(in the rows, 128 means zero)
Each path is a new rotation, seen through one point. The rows after it are directions, each followed by how far the rotation turns it, in degrees each step (0 if it stays put).
Each turn is a multiple of 5 degrees from 10 to 175, or 0.
Each row of a path follows its step; steps can be skipped.

step 0: [130 137 133 124 123 130 124 130 138 122 136 127 137 133 119 136 125 130
 138 127 123 137 129 125 122 132 124 132 121]
step 1: [123 124 131 129 128 127 125 127 140 127 145 129 129 131 123 126 133 129
 126 132 134 116 132 128 124 122 119 129 136]
step 2: [123 129 132 130 138 125 127 126 129 128 127 125 125 127 128 127 118 111
 133 135 136 128 123 136 121 125 135 129 138]
step 3: [133 127 131 127 140 138 124 126 133 126 123 114 132 131 136 120 130 128
 128 135 125 134 125 121 132 119 133 127 124]
step 4: [119 117 134 134 134 126 134 130 128 130 115 128 129 131 121 123 132 134
 130 124 119 123 132 132 141 127 129 129 129]
step 5: [121 125 134 122 130 139 125 132 126 118 124 131 126 127 122 140 129 127
 129 124 129 130 122 130 132 145 130 127 120]
step 6: [124 133 130 130 124 130 129 138 141 131 138 129 138 129 129 131 126 132
 121 126 126 123 127 127 124 132 127 116 117]
step 7: [124 127 121 127 132 121 130 128 134 136 132 124 131 126 124 126 125 127
 118 131 128 123 124 133 122 140 123 130 146]
step 8: [125 130 128 127 143 128 128 129 124 123 133 125 129 122 133 128 122 129
 133 129 122 141 126 123 113 125 131 130 134]
step 9: [136 125 132 124 140 119 131 129 134 127 124 125 135 130 123 123 129 138
 136 132 133 128 134 117 132 120 126 131 125]
Speeds:
[132 130 124 129 121 126 127 126 122 129 128 131 125 128 132 126 128 127
 127 126 130 128 129 128 129 126 127 129 126]  0
[125 126 130 127 128 126 131 129 124 123 128 131 126 127 131 131 130 126
 127 127 127 126 128 132 128 129 130 131 135]  125

step 0: [131 139 140 121 135 133 118 128 131 140 141 130 118 136 124 121 122 135
 127 126 123 134 123 126 123 130 120 132 127]
step 1: [127 129 138 127 136 135 119 123 137 145 133 119 121 132 127 128 124 134
 126 124 125 134 127 120 128 123 127 112 132]
step 2: [119 122 145 130 130 129 129 121 131 136 127 118 131 130 128 120 130 121
 120 130 125 137 122 132 130 126 126 110 135]
step 3: [126 125 147 126 125 122 121 123 120 126 121 130 126 127 120 120 130 126
 125 140 122 136 115 135 121 127 124 120 131]
step 4: [133 122 136 132 124 129 120 125 112 132 127 136 124 123 117 131 128 135
 128 130 121 134 109 124 124 117 126 126 127]
step 5: [130 126 132 137 129 137 131 133 123 136 135 137 134 131 125 124 119 131
 123 116 124 135 109 122 123 120 123 127 125]
step 6: [122 134 132 132 132 130 123 128 133 137 132 132 137 141 127 114 118 140
 128 124 126 134 119 128 119 130 119 123 121]
step 7: [113 129 134 128 130 128 118 114 127 141 132 122 127 137 128 120 128 143
 133 127 124 123 125 128 126 127 117 122 129]
step 8: [118 127 145 129 130 134 126 121 126 137 134 115 122 127 126 120 132 123
 130 129 115 122 119 125 130 126 119 129 134]
step 9: [135 129 145 128 131 132 120 126 128 136 129 119 127 120 117 118 124 117
 127 136 115 137 121 121 125 129 124 127 125]
Speeds:
[131 129 124 126 127 132 129 127 124 126 132 128 130 133 129 127 128 132
 129 126 133 128 125 127 125 130 128 129 129]  55
[130 131 130 126 130 130 128 127 128 129 125 133 128 129 129 131 133 127
 123 131 129 130 127 128 126 127 132 125 132]  40
[124 126 127 130 127 125 126 128 127 125 126 128 128 134 132 124 132 126
 131 128 130 130 130 128 128 126 127 124 128]  80
[128 129 124 130 130 128 132 129 122 128 127 132 124 126 126 129 128 126
 127 130 128 132 128 127 125 127 125 128 122]  60

step 0: [122 128 126 133 124 123 140 125 131 133 124 111 128 128 135 127 127 143
 130 118 134 117 135 128 124 133 126 127 126]
step 1: [117 122 125 130 132 127 136 120 138 127 139 130 129 135 125 123 120 137
 116 138 124 129 135 134 125 137 127 123 123]
step 2: [135 125 133 136 132 125 124 121 130 122 130 131 130 132 133 115 122 126
 124 131 134 121 112 142 125 125 133 121 123]
step 3: [133 137 142 131 125 118 122 130 123 126 123 125 125 137 131 124 142 131
 128 133 120 132 120 128 130 139 124 123 123]
step 4: [130 130 143 132 122 124 144 140 127 119 129 128 123 134 135 129 124 133
 128 131 128 123 131 115 132 126 131 135 129]
step 5: [132 121 126 137 130 131 137 128 145 121 128 119 130 116 136 121 135 129
 122 129 120 134 133 119 123 125 127 131 125]
step 6: [133 120 128 142 137 125 130 122 129 139 124 127 140 128 132 124 129 143
 130 127 137 130 133 135 125 134 130 136 125]
step 7: [129 127 132 139 134 139 126 129 132 139 135 129 125 144 127 119 125 126
 120 131 128 128 129 131 135 140 127 118 134]
step 8: [123 131 132 131 117 125 128 133 131 127 131 116 120 137 140 115 122 129
 131 124 132 127 114 133 123 126 130 123 136]
step 9: [124 130 133 121 125 119 131 130 125 118 132 124 120 126 129 118 137 140
 124 131 119 125 131 128 115 141 128 132 128]
Speeds:
[128 129 125 127 126 122 126 126 125 129 125 125 132 128 130 126 130 129
 128 123 129 131 126 126 125 130 125 128 125]  125

step 0: [114 130 123 126 124 126 116 126 126 117 133 129 122 130 135 130 132 124
 131 128 134 129 143 136 126 117 126 131 129]
step 1: [128 131 127 130 129 125 129 123 135 128 129 125 127 124 124 120 126 121
 143 124 127 131 119 115 143 130 115 127 124]
step 2: [122 123 133 124 126 139 132 133 128 123 123 138 132 134 131 125 127 123
 120 133 138 130 115 124 118 140 129 135 122]
step 3: [131 116 127 121 147 130 127 124 125 131 138 128 124 124 130 134 138 128
 133 133 128 125 134 130 131 122 141 130 125]
step 4: [115 124 122 126 122 133 125 127 136 134 129 129 122 130 128 132 120 131
 141 124 122 127 130 130 126 131 122 115 141]
step 5: [129 134 137 130 116 130 120 124 134 120 127 128 121 128 145 122 128 121
 126 134 121 132 126 126 136 132 132 133 121]
step 6: [125 123 123 123 129 129 142 123 123 128 131 122 127 125 129 136 134 129
 128 127 131 127 122 119 123 124 119 124 108]
step 7: [122 120 132 127 141 136 120 126 131 126 120 137 127 135 119 125 125 138
 135 128 129 139 132 135 123 128 125 136 126]
step 8: [126 131 128 130 128 128 131 118 127 136 135 127 134 129 143 134 125 124
 138 129 137 133 127 133 139 134 137 128 137]
step 9: [130 129 125 118 118 125 128 133 128 113 133 132 112 122 125 134 131 131
 130 128 128 132 117 124 125 134 130 118 128]
Speeds:
[128 127 124 127 126 126 131 127 125 125 126 127 126 128 127 125 131 129
 129 131 130 125 128 128 125 128 135 126 124]  110
[127 122 128 132 132 131 133 132 128 128 130 128 129 128 128 126 128 131
 126 129 130 130 129 132 131 130 129 128 129]  80
[131 128 131 126 125 128 130 125 125 128 126 128 132 132 131 125 124 126
 128 132 127 127 128 128 130 134 128 127 130]  115

step 0: [123 126 131 135 137 123 118 123 139 128 120 140 136 124 126 124 125 130
 127 128 110 132 120 124 133 127 130 132 119]
step 1: [129 128 132 138 128 131 133 138 115 130 130 131 122 119 128 121 131 133
 149 123 120 128 124 127 139 130 126 130 128]
step 2: [136 135 119 119 130 137 128 131 129 132 130 130 128 133 135 133 131 128
 140 140 119 136 135 129 131 131 138 114 122]
step 3: [137 123 110 126 131 119 125 123 132 125 134 129 124 120 123 128 128 141
 126 125 133 127 128 139 136 131 129 124 119]
step 4: [122 130 130 122 128 116 140 127 132 125 132 124 132 133 125 126 138 122
 134 130 130 127 128 141 142 114 129 129 126]
step 5: [116 120 125 131 130 118 119 133 131 118 123 135 138 135 126 133 135 135
 134 136 123 135 129 130 123 127 123 124 139]
step 6: [124 117 129 133 120 125 133 136 117 135 120 115 130 131 127 126 135 134
 131 126 130 131 120 128 127 139 119 118 121]
step 7: [137 126 123 133 114 124 139 118 126 124 123 128 134 133 131 130 133 117
 128 130 127 130 133 125 123 133 143 119 130]
step 8: [134 115 123 135 140 120 126 118 135 125 123 131 129 121 126 117 125 116
 120 129 123 133 127 131 122 129 122 125 121]
step 9: [128 126 130 133 128 124 136 124 131 141 116 130 123 121 133 126 134 120
 142 119 122 129 123 131 134 119 123 138 136]
Speeds:
[134 129 125 125 128 131 126 131 129 129 127 129 128 128 127 127 127 129
 129 130 130 130 132 130 134 124 125 130 129]  45
[130 131 129 128 130 132 128 129 128 128 131 128 128 131 126 131 124 128
 125 127 130 122 126 124 126 126 125 128 131]  0
[128 128 130 128 125 130 128 127 127 129 130 126 125 132 128 132 134 123
 131 125 127 128 131 128 129 125 129 130 126]  140
[126 131 125 125 132 129 129 130 129 131 131 128 123 124 124 127 132 130
 129 131 125 126 126 129 126 128 132 129 129]  40

step 0: [124 127 127 134 134 128 136 123 134 125 131 144 122 128 132 119 127 124
 134 133 125 141 138 132 124 120 130 123 117]
step 1: [121 126 123 134 130 123 133 130 128 119 113 129 111 128 135 133 132 128
 123 131 125 139 123 141 129 129 124 126 118]
step 2: [119 131 133 127 132 139 128 129 137 130 120 127 127 122 134 120 142 124
 119 140 123 130 128 130 129 131 118 135 121]
step 3: [121 125 132 129 130 127 138 112 127 128 121 132 132 121 125 112 127 123
 131 130 132 136 120 128 123 139 123 132 119]
step 4: [126 128 135 129 144 125 135 121 130 138 115 138 118 129 129 135 128 116
 124 129 134 128 121 134 122 125 129 132 127]
step 5: [134 131 115 137 133 135 124 122 127 131 129 131 120 121 129 126 141 113
 125 128 121 131 119 135 121 128 129 134 126]
step 6: [122 130 129 131 125 122 122 115 127 134 123 127 112 119 137 115 137 123
 119 122 132 127 128 122 129 134 125 127 132]
step 7: [123 126 121 137 127 128 135 127 132 140 123 133 133 128 127 125 130 113
 113 124 141 135 127 118 134 124 126 131 124]
step 8: [127 120 131 141 127 128 133 129 130 124 124 126 117 131 123 124 129 108
 133 124 126 136 126 124 130 130 131 141 136]
step 9: [124 130 129 140 136 116 130 136 136 140 140 130 114 124 134 119 127 120
 128 133 124 132 131 131 128 131 125 128 132]
Speeds:
[128 133 126 131 130 128 130 130 127 129 124 125 127 132 126 124 131 127
 132 128 131 125 129 130 131 129 129 125 128]  0

step 0: [135 123 124 119 139 120 122 120 134 129 131 131 133 121 116 121 114 133
 130 125 123 134 129 144 130 121 127 134 129]
step 1: [132 139 135 125 129 131 114 112 131 131 133 131 142 125 132 122 117 123
 120 127 121 132 137 127 125 128 122 130 130]
step 2: [126 132 134 127 128 122 129 121 129 123 130 147 134 131 122 135 111 129
 136 130 122 137 142 128 132 126 132 131 127]
step 3: [136 125 126 123 144 118 125 123 132 121 127 131 131 117 122 130 119 117
 124 121 125 144 131 135 132 132 123 135 127]
step 4: [128 133 135 123 130 130 120 130 134 135 134 140 137 126 129 127 111 125
 114 129 122 134 128 125 127 125 117 140 130]
step 5: [122 143 130 124 128 126 124 124 121 123 131 139 125 132 122 138 117 125
 127 119 120 140 137 134 137 119 125 130 127]
step 6: [133 126 127 116 137 116 126 125 124 128 128 144 131 116 124 130 129 123
 125 124 115 142 124 131 130 127 126 128 138]
step 7: [131 131 127 125 127 137 119 131 125 127 125 142 139 134 129 118 121 125
 120 131 125 144 128 135 131 127 116 138 131]
step 8: [127 140 132 122 118 125 130 124 132 120 121 138 135 130 122 139 123 134
 120 115 119 140 134 133 126 123 126 131 133]
step 9: [141 126 136 120 133 121 126 129 124 134 136 135 131 122 116 126 127 135
 130 123 117 145 128 142 129 127 124 129 130]
Speeds:
[128 130 127 124 131 132 126 127 133 127 126 129 128 128 130 125 129 128
 126 130 133 125 126 130 126 126 126 132 129]  110
[124 123 132 129 129 129 127 126 126 124 130 129 125 130 127 126 126 128
 128 124 129 129 127 128 123 129 126 127 132]  0
[126 128 130 127 128 126 126 127 129 126 121 126 125 129 130 131 125 133
 132 127 130 132 125 126 131 126 130 128 127]  125
[126 130 128 128 131 128 130 129 129 124 128 130 127 132 124 133 131 128
 127 128 128 128 131 130 126 125 135 128 128]  120
[130 127 129 130 128 128 126 127 132 128 124 127 125 122 123 130 130 127
 127 126 126 125 128 130 132 128 127 126 133]  130

step 0: [132 123 116 136 134 128 123 124 121 132 132 142 123 130 127 135 117 130
 122 138 134 134 134 128 134 140 131 132 120]
step 1: [135 113 124 125 134 125 136 127 118 123 130 133 119 128 123 127 136 115
 130 122 127 123 114 135 132 122 125 137 130]
step 2: [128 132 115 137 117 140 127 128 128 128 127 124 132 125 127 126 138 130
 121 142 119 129 124 123 138 121 126 136 126]
step 3: [134 118 120 141 126 126 118 128 125 130 131 135 131 135 132 135 116 125
 122 126 140 127 128 126 136 140 133 136 132]
step 4: [133 123 126 129 145 126 130 127 123 122 131 135 123 137 126 131 139 124
 126 134 128 122 118 139 134 116 124 129 135]
step 5: [126 125 110 134 119 139 129 126 128 137 123 131 131 124 129 133 130 122
 131 144 120 125 131 129 128 122 121 134 120]
step 6: [136 121 122 131 124 124 130 123 124 124 138 140 128 128 126 132 120 127
 120 122 134 135 126 131 145 139 126 137 125]
step 7: [135 121 120 134 143 127 130 133 118 122 127 126 121 131 122 124 143 125
 125 133 127 125 120 125 129 120 132 141 135]
step 8: [128 121 121 139 113 146 121 123 126 135 124 130 128 126 132 133 128 122
 123 139 124 122 120 128 135 124 127 125 127]
step 9: [134 129 115 134 129 119 124 129 133 121 136 137 131 138 135 130 120 124
 124 124 133 129 125 137 141 131 122 138 131]
Speeds:
[131 126 129 130 128 129 132 128 130 130 123 126 131 126 129 124 134 130
 127 131 127 124 129 130 128 129 129 127 126]  125
[126 131 126 125 121 129 130 130 129 130 128 126 127 130 131 128 129 126
 129 126 126 125 126 128 131 125 124 128 123]  110
[126 126 128 128 127 131 127 123 132 131 127 127 127 129 129 130 124 128
 129 130 131 130 127 128 130 128 134 130 123]  130
[129 127 128 128 129 130 126 132 128 132 126 129 132 124 128 127 121 129
 122 129 125 130 128 127 128 128 125 127 126]  125
[128 132 126 129 130 124 128 129 132 126 129 126 124 127 129 127 128 132
 126 129 124 132 126 132 130 124 130 129 129]  145

step 0: [126 118 134 123 140 135 135 130 138 123 126 123 118 135 130 124 125 130
 119 128 123 141 127 137 130 129 130 141 130]
step 1: [118 137 125 125 124 138 127 131 117 119 127 128 125 125 134 115 131 121
 137 122 129 129 115 126 126 132 120 137 131]
step 2: [119 128 124 133 128 121 123 126 137 136 113 128 123 123 120 126 139 122
 123 121 125 141 126 131 120 119 125 127 135]
step 3: [120 127 128 135 142 129 130 122 122 131 138 129 132 113 121 121 131 119
 127 130 123 121 122 125 121 136 133 118 126]
step 4: [124 126 124 128 127 123 136 137 134 131 126 121 137 130 124 132 132 127
 111 120 127 111 133 122 122 126 122 131 133]
step 5: [135 118 125 120 142 129 124 130 133 136 129 117 133 124 138 127 118 119
 130 121 140 127 126 130 130 134 135 131 127]
step 6: [132 134 133 132 126 135 123 133 133 116 126 127 123 131 136 121 131 117
 117 133 137 118 124 129 133 113 128 135 124]
step 7: [123 142 128 132 132 134 124 134 129 144 126 117 130 122 134 128 133 126
 135 136 131 142 134 133 133 127 123 133 124]
step 8: [125 128 135 131 123 133 132 123 129 126 123 123 128 129 125 115 129 125
 130 142 126 126 134 136 107 124 131 122 127]
step 9: [121 130 136 124 132 127 128 134 118 138 136 126 130 137 122 114 133 131
 121 125 126 133 141 120 129 135 129 132 138]
Speeds:
[127 130 125 126 125 124 125 127 131 126 128 123 125 129 125 125 129 130
 123 126 127 129 132 126 131 128 126 128 126]  155
[128 134 128 130 129 129 132 127 129 129 131 127 128 124 125 133 132 129
 127 131 127 129 129 130 125 128 130 124 125]  80

step 0: [132 126 121 140 122 132 133 123 127 125 134 117 118 135 139 128 133 125
 136 126 130 136 136 140 121 117 129 119 130]
step 1: [134 120 129 126 126 129 134 135 129 121 131 117 132 105 126 132 137 132
 128 131 125 141 119 129 120 123 130 130 129]
step 2: [125 133 129 123 120 125 135 132 126 119 133 128 114 125 126 128 138 129
 123 139 118 121 125 121 131 126 117 115 115]
step 3: [129 129 125 126 117 130 132 133 118 140 116 128 116 125 133 121 132 133
 136 127 132 126 140 137 122 118 131 116 134]
step 4: [129 125 118 125 130 129 128 123 135 129 135 118 133 117 134 134 139 136
 144 128 124 125 125 128 110 127 121 127 132]
step 5: [126 126 126 132 132 136 138 133 124 115 143 126 115 129 129 134 139 140
 118 136 134 135 131 127 125 126 124 123 127]
step 6: [125 116 142 129 115 126 134 132 117 125 122 133 127 113 136 129 132 135
 132 128 125 125 131 132 133 115 126 122 127]
step 7: [136 122 123 120 119 134 137 124 140 131 128 124 117 126 129 125 137 125
 136 123 114 118 138 122 121 128 119 127 130]
step 8: [132 119 113 140 131 128 126 133 132 124 126 121 118 130 132 125 135 138
 136 136 135 141 136 127 122 125 127 120 124]
step 9: [125 122 135 134 120 135 126 122 124 114 132 123 129 115 129 135 132 124
 128 138 125 128 121 135 113 116 129 122 129]
Speeds:
[132 126 129 126 130 132 126 127 127 131 127 127 133 126 126 131 133 126
 127 126 124 127 126 127 127 132 125 127 127]  130

step 0: [132 128 127 122 127 127 127 132 118 128 131 138 133 133 123 121 126 133
 137 142 117 118 136 121 123 135 129 121 127]
step 1: [134 130 126 112 121 121 128 119 121 125 127 134 126 123 130 141 124 124
 136 131 118 129 129 124 126 130 114 124 129]
step 2: [138 125 132 125 122 130 137 129 126 127 130 120 121 118 133 126 132 133
 134 116 112 125 123 126 128 133 120 123 120]
step 3: [126 132 119 130 117 132 128 128 129 140 129 134 121 125 136 128 131 134
 119 113 123 126 113 130 129 127 118 127 130]
step 4: [126 130 126 135 121 144 131 136 125 123 139 135 121 135 128 127 125 130
 126 122 127 138 118 131 133 131 133 136 123]
step 5: [122 121 128 126 129 124 119 136 122 129 145 139 128 132 121 130 135 123
 123 128 125 129 120 132 123 132 141 132 134]
step 6: [131 124 133 127 129 126 129 129 128 129 140 126 124 130 110 134 126 113
 128 132 124 135 134 131 127 119 124 139 132]
step 7: [134 131 133 140 131 129 124 130 128 133 132 127 136 118 113 126 133 123
 129 124 115 120 140 123 120 124 127 124 132]
step 8: [132 129 124 140 124 133 128 118 120 131 117 134 136 123 126 139 125 127
 129 122 128 130 137 123 129 127 117 130 141]
step 9: [130 121 129 132 126 139 139 130 122 124 121 123 134 122 128 128 122 137
 132 125 123 126 128 119 134 142 135 127 139]
Speeds:
[130 126 129 131 128 130 128 130 131 129 129 128 129 127 129 127 132 128
 134 130 126 122 125 127 127 129 133 127 127]  155
[127 121 125 126 130 127 128 126 126 125 131 122 129 127 130 133 129 127
 129 127 128 127 127 130 128 132 129 129 129]  95
